In the rows, zero is written as 128.
Each row of R is roughly a mix of the hidden directions of one of several groups.
R (106 x 10):
[[175  82 114 147 135 115 132 164 119 169]
 [ 84 181 136 117 122 151 126 115 151  83]
 [115  86 139  65 139  95 145 104 122 132]
 [159 121 170 113 111 139 168 119 126 184]
 [149 154 106 195  99 153 114 128 115 142]
 [147  93  91 141 145 101 144 177 150 158]
 [116 176 176 102 105 134  92 104 115 140]
 [107 107 136  66 155  86 136 102 133 117]
 [172 171 141 101 132 121 104 108 103 171]
 [156 172 128 183 114 170 123 150 129 131]
 [ 74 169 131 100 135 138 118  97 130  87]
 [128  89  86 157 157 124 160 165 156 124]
 [153 171 154 106 120 153 107 111  96 173]
 [133 121 122 175 133 128  83 128  84  84]
 [178 161 138 118 122 158 115 134 103 179]
 [ 88  90 144 153 139 111 148 152 135  75]
 [ 90 102 114 149 124 117 141 132 159  64]
 [171 176 163 114 151 125 106 130 112 164]
 [129 123 158 104 155 161 161 143 148 184]
 [129 167 170 116 139 172 120  92  94 140]
 [113  92 143 144 139  81 135 147 142  72]
 [144 120 117 155 104  96  89 115  97  75]
 [ 83 182 105 113 133 148 120 106 136  90]
 [140 136  98 157 149 148  97 124  86  76]
 [164  91 184 128  96 140 136 130 112 158]
 [115 143  81 106 177  97 101 117 133 100]
 [120 119 135  57 161 102 152 121 148 114]
 [134 157 113 200  97 149 107 134 130 129]
 [149 102 182 131 109 147 148 129 114 181]
 [135 161 126 196  94 159 113 135 129 127]
 [136 101 111  72  89 172 146 122 133 138]
 [ 78 179 113 121 120 155 118 103 132  91]
 [129  87  72 157 132 145 166 152 131 114]
 [ 95  95 108 140 124 119 144 102 148  65]
 [128 105 146  80 114 166 152 153 169 149]
 [ 71 154 134 103 101 144 134  95 141  91]
 [ 74 153  81 136 157 120 110 137 147 103]
 [173 111 174 117 105 138 158 117 114 170]
 [ 78 168 123 119 113 130 117  78 129  94]
 [115 147  78 148 157 131  97 119 102  82]
 [142 139 111 172 140 115  93 119  88  79]
 [106 171 173  99 117 111  90  96 131 131]
 [149 115 162  98 110 126 165 114 134 188]
 [107  87 135 149 143  95 145 138 140  67]
 [134 134 119  64 156 135 159 129 167 155]
 [174 169 123 107 102 125 104 133 101 172]
 [ 99 131  78 126 155 131  88 135 127  78]
 [145 166 116 196 101 152 112 125 122 133]
 [ 72 165 111 115 116 132 122  99 149  87]
 [124 113 111  68 151  83 146  96 139 125]
 [168 122 162 138  90 165 162 121 104 154]
 [139  76  87 148 140 121 156 167 149 146]
 [107 169  69 126 171 116 125 112 126 109]
 [132 140 108 189  87 167 115 136 112 141]
 [162 114 171  89 137 139 160 138 152 168]
 [161  92  65 140  97 123 144 130 133 107]
 [ 78 162  84 146 167 110 114 126 136 116]
 [ 96  68 109 150 117 128 149 153 160 105]
 [134 169 124 200 120 138  99 140 138 119]
 [118 144  80 141 130 123  99 129 122  61]
 [172 115 178 122  84 132 161 130 135 149]
 [187  89 143 137 141 110 140 155 121 166]
 [ 96 177 165 100 120 140 101  93 120 146]
 [130 174 157  95 115 131  96  78 113 145]
 [141 187 152 103 111 126  90  88 126 123]
 [166 144 146 110 135 132 111 142 123 200]
 [ 75 166 127 127  97 158 123 102 134  93]
 [176  80 145 146 113 116 138 133 105 173]
 [ 77 103 129 147 148 121 146 122 156  73]
 [116 114 126 174 156 140  81 131  80 112]
 [169 149 146 122 146 158 124 141 108 190]
 [152  90  97 160 124 127 156 184 115 115]
 [176 101 182 104 119 117 145 125 130 162]
 [ 87 176 134 109 110 147 133  88 137  92]
 [ 87 140  99 167 127 112  91 139 129  80]
 [ 73 165 133 104 117 148 123  91 124  92]
 [116 123 131  52 155 111 153 107 134 116]
 [ 93 188 114 130 111 155 127 100 140  94]
 [144 152 130 204 109 136  98 129 116 136]
 [172  84 100 145 142  97 126 150 121 167]
 [106 142  71 127 138 139 103 133 130  70]
 [141  98  77 158 107 149 155 173 129 119]
 [136 100 104 168 138 136 153 161 158  79]
 [109  97 137  60 156  97 140 115 130 121]
 [105 107 115 149 164 127 143 119 187  89]
 [161 154 144 118 123 150 112 156 120 195]
 [155 132 173 122 125 145 174 129 135 182]
 [ 95 145 121 133 138 146 160 109 116 197]
 [ 93 179 166 104 119 129  98  91 126 123]
 [146 131 163 100 129 118 171 122 150 186]
 [ 98  80 116 151 152 119 153 130 163  85]
 [118 107 167 110 121 139 153 132 140 198]
 [ 93 124 113 143 122 151 139  96 153  63]
 [ 89  98 123 134 151  86 137 115 158  80]
 [ 73 168 120 126 117 159 119 132 149  85]
 [134 168 178 117  97 157 101 102 105 110]
 [ 77 166 137 112 127 156 126 139 156  82]
 [187  96 114 144 141 100 134 135 114 172]
 [106  80 124 157 138 143 157 125 142  72]
 [166 145 140 115 122 157 121 136  95 191]
 [153  91 154 122  88 163 137 115  92 161]
 [ 62 159 123 117 125 154 108 115 124  89]
 [178  95 138 137 164  86 123 151 126 156]
 [ 88 105  95 136  92 108 130 133 159  81]
 [178 107 178  97 116 115 151 126 139 157]
 [ 75 164  87 154 116  98 124 121 143 110]]

Here is one row of each group, with its name. Which group are the others in?
[179 107 171 106 139 112 140 111 111 170]  <111>
[106  81 111 152 140 136 156 114 148  73]  <21>
[107  97 104  65 162  98 134 122 127 125]  <17>

[135 115  99 141 117 131  85 127 101  63]  <111>
[183  95 134 123 148  79 143 129 136 158]  <17>
[131 177 129 106  91 159 105  83 110 129]  <21>
[126 152 194 113 152 142 112  87 113 129]  <21>
[154 150 111 189  85 154 127 118 119 146]  <17>
[175  81 133 147 130 124 130 153 103 173]  <17>
[172 157 126 111 154 119 121 134 105 189]  <21>
[113 170 188 120 133 160 109  98 117 117]  <21>
[187  89 138 143 120 116 144 138 114 173]  <17>
